In the data rows, 128 means zero.
Here are some points, each followed by its number:
[137  72 195 115 127 156 107 159] 0
[124 137 143 150 147  62 126 128] 1
[149  32 199 124  63 157  97 192] 2
[ 79 103 158 134 121 109 185 124] 3
[114 144 132 162 160  68 142 131] 4
[ 91 142 111  93 156  71 132 109] 5
[ 71 127 105 114 203 116 135 120] 6
[ 84 146 120  98 173  84 135  86] 7
[ 90  81 209 164 123 138 125 149] 8
[ 92  85 201 107 132 142  97 160] 9
[ 84  98 188 148  68 111 195 134] 10
[148  99 163  86 103  85 116 144] 11
[103 137 146 198 163  85 161 107] 12
[124 106 169 130 112 105 139 147] 13
[148  41 209 109 103 169  99 156] 14
[145  38 200  98  94 159  86 159] 15
[ 86 116 161 164 127 107 156 130] 16
[124 134 134  93 130  95 132 115] 17
[ 94 137 187 134 136 121 138 139] 18
[156 105 153 135 128  93 132 137] 19
[ 78 107 151 154 115 105 187 122] 20
[144  88 191 156 147 139  96 151] 21
[ 90 147 145 112 150  89 135 105] 22
[ 93 139 100 122 157  84 155 125] 23
[156  78 190 138 136 137  91 158] 24
[137 142 145 114 162  63 124 106] 25
[155  79 174 135 133 131 107 148] 26
[151 113 152 101 140 108 115 135] 27
[118 105 176 104 124 123 135 173] 28
[139 117 171  83 108  93 127 142] 29
Which point above is nearest to each new point by angle? Its number follows each.
[ 79 132 100 122 200 107 134 119] ~ 6
[124 104 147 124 150 116 143 128] ~ 3
[ 81 141 125 195 160  67 173  93] ~ 12
[142 139 159 127 159  66 128 115] ~ 25
[ 94  87 179 109 121 134 117 158] ~ 9
[ 75 138 122 183 161  96 182 113] ~ 12
[126 146 126 103 177  69 126  99] ~ 25
[123 101 190  93 114 133 112 203] ~ 28
[ 95  91 178 108 126 129 118 152] ~ 9
[110  84 208 152 128 138 106 159] ~ 8
[125 137 149 127 161  80 136 106] ~ 25
[123 131 143 138 126  82 148 139] ~ 1
[124 120 173 100 118  93 122 143] ~ 29
[109  85 167 151 100 121 158 146] ~ 10
[120 100 151 111 162 122  88 139] ~ 9
[145 143 139  94 135  72 169 109] ~ 17
[ 86 137 110 100 191  90 132  85] ~ 7
[122 111 182  89 127 120 113 180] ~ 28
[ 74 137 133 193 144  76 184  96] ~ 12
[ 67 105 154 126 133 120 148 138] ~ 3
[ 94 143 142 166 166  87 154 100] ~ 12
[ 79 128 125 109 144  75 129 127] ~ 5
[152  42 199 126  75 163  97 200] ~ 2
[ 78 133 111 112 191 115 143 116] ~ 6
[147 142 155 127 159  67 125 122] ~ 25
[ 81 136 146 133 139  98 158 102] ~ 22
